Each named turn below is shown by a few rows before and after it. Which turns, in which order, take the first row of each later pair to the second? The first pair is answered.
dimob:
[ -8   1   4  14   7  21 -24  14] -> [ -5   8  -7   4  14  22 -20  19]
[ -6  18  -6 -13   1   0   1   6] -> [-16  15  -6  -2  -5  -4   7  -1]
[  4   6 -10  -7   6  11  -6   8] -> [ -6   7 -17  -3   4   7   3   3]
[  6  -1 -20 -34   7 -29  39 -12] -> [-12 -15  -5  -4 -10 -36  41 -27]
dud:
[-18  12 -18   9  -7  -2   3   0] -> [ 20  -5   7 -11  -5 -17  -2  -8]
[-4 -1  7 -8  6  7 10 -7] -> [-7  0  5 -7  7  8 10 -6]
[-21  10  -2   2 -11 -10  18  11] -> [ 13 -15  27  -7  -6  -2  -4  -3]
[ 23  13  26  -2  -4  -3 -17  24] -> [ -8  24   7  16  -5  12 -15  29]
Zote:
[ -9 -11  14  -5  -9 -14   3 -21] -> [  1  -2   2 -25   1 -16   9 -14]
[ 26  -2  -5 -42  19  22 -13   9] -> [-18  -4 -21  -3  14  49 -14  -6]
[-18  10   8  16 -15  -2  -3   4] -> [  5  10  17  -2 -13 -17  -4  11]
[14  6  2 -7  8  7 -8  6] -> [ 0  8 -7  3  8 16 -7  2]
ser:
[ -9  22 -20   6   9  21  -9  21] -> [ 12  -9 -16  -6  20  27  -4 -20]
[ 0 -2 -6 -1  5  8  4 -1] -> [ 2 -5  4  5  2  8 -2  1]
[ 21  11 -10 -22   0 -35  22  14] -> [ 36 -14  17 -15  -4 -32   8  -4]

Between the rows of a pair lie two turns.
[  6   6   5  -8 -11 -26   3  13] -> [ 22  -9   8 -13   4   2 -15  -2] -> Zote, dud
[ 12  29  16  -4 -28 -15 -20  42] -> [ 10  26 -44 -38   8  11  11   7] -> dud, ser
[  7 -21   4  -7  -7  23  -9 -16] -> [-22 -11  -2  13 -24   4   8  -7] -> dud, dimob
[ -4  14 -10  -7   4  15  10  -2] -> [ 11   1   8 -12  -3  -4  15 -12] -> dimob, dud
[ 13 -29  21   9   5  17 -15 -30] -> [-15 -24   1  21  -6  -1  15 -38] -> dud, ser
[ 15 -23  20  -1  -2 -17   2 -17] -> [  8  11  15  -2  -5 -20  -9  30] -> dimob, ser
[ 11 -10  17   5  -6   2  -2  23] -> [-1  0  4 10 -5  9 -1 30] -> dud, dimob
[-21 -12  -9  17  -9  -9  20 -25] -> [-18 -19  -2  21  -7   4   7 -30] -> dud, dud
[-11   9 -35 -24   5 -27  36  -3] -> [ -6 -13   4  -3 -18 -49  31 -14] -> dimob, Zote
[  4  18 -23 -30 -10 -28  28   6] -> [  0  19  17  -1 -31 -31  -5  30] -> ser, ser
[ 11 -25  33  11  -5   8 -28 -14] -> [-20  16 -26  -2  16  32 -13  11] -> Zote, dud
[-20  21 -26 -28  22  20 -10  11] -> [  2  -8 -10 -34  28  25 -13 -21] -> ser, dimob
[-40  19 -28   6 -24 -37  33  22] -> [ 53 -16   7 -53  12  -8 -10   5] -> dud, dimob
[ -1  33   1 -12  -4 -10 -14   9] -> [-13  13 -14  -3   6  11  -4 -31] -> ser, Zote
[-15  -5 -12  14  11 -13  16 -20] -> [-13  -8   3  21   2 -20  11 -15] -> dimob, dud
[ 19  -5  15 -10  -7  -4  -3  10] -> [  7   6   2  -9  -9 -14  11  17] -> dud, dud
[  6   6 -17  -4   8   9 -18  14] -> [  3 -11 -11   6   7  17 -20  -7] -> ser, Zote
[-14  11  -5  18 -12  11   1  13] -> [ 16   6   6  -9 -10 -17  13  12] -> dud, dimob
[-31   0 -36   9  -6 -12   5   0] -> [-15 -24 -20   6  -8 -20  10 -27] -> ser, dud
[ 14  12  -4  -8   5  18 -21  24] -> [ 27   6  -7 -25   9   5  -7  14] -> dimob, dud
[ 21 -18  30   6  -2 -16   6 -24] -> [-16   2 -24   7  17  18  19 -26] -> Zote, Zote
[ 24   1   0 -15  15  -8  -3  18] -> [ 13   5 -15 -16  16 -13  13  14] -> ser, dimob
[ -6  11   6   3   3 -33   0  -7] -> [  5  -2   8  -1  10 -25  -2 -23] -> Zote, ser
[-11  -2  -8  -2   0 -27  33 -11] -> [ 17 -18  33   1  -3 -18  -2  -6] -> ser, dimob
[  7   7   8 -17  -3   2 -23  20] -> [-20  14 -19 -11  -7  -9   7  11] -> dimob, dimob
[  6 -32 -33  -3  19  13  12 -18] -> [ -3 -29 -32   2   8  -8  27 -19] -> dimob, dud
[ 17  11  15 -13 -13 -10   2  13] -> [ -1  21   1  -6 -15 -10   8  19] -> dud, dud
[-26   5  -5   9   7  22  12 -24] -> [ 16  -6  39  -5  -2  -5  -4 -11] -> ser, Zote
[  8 -17 -25 -17   5  -9  29 -10] -> [-14 -26  10  33 -19   0  -1  -4] -> Zote, ser
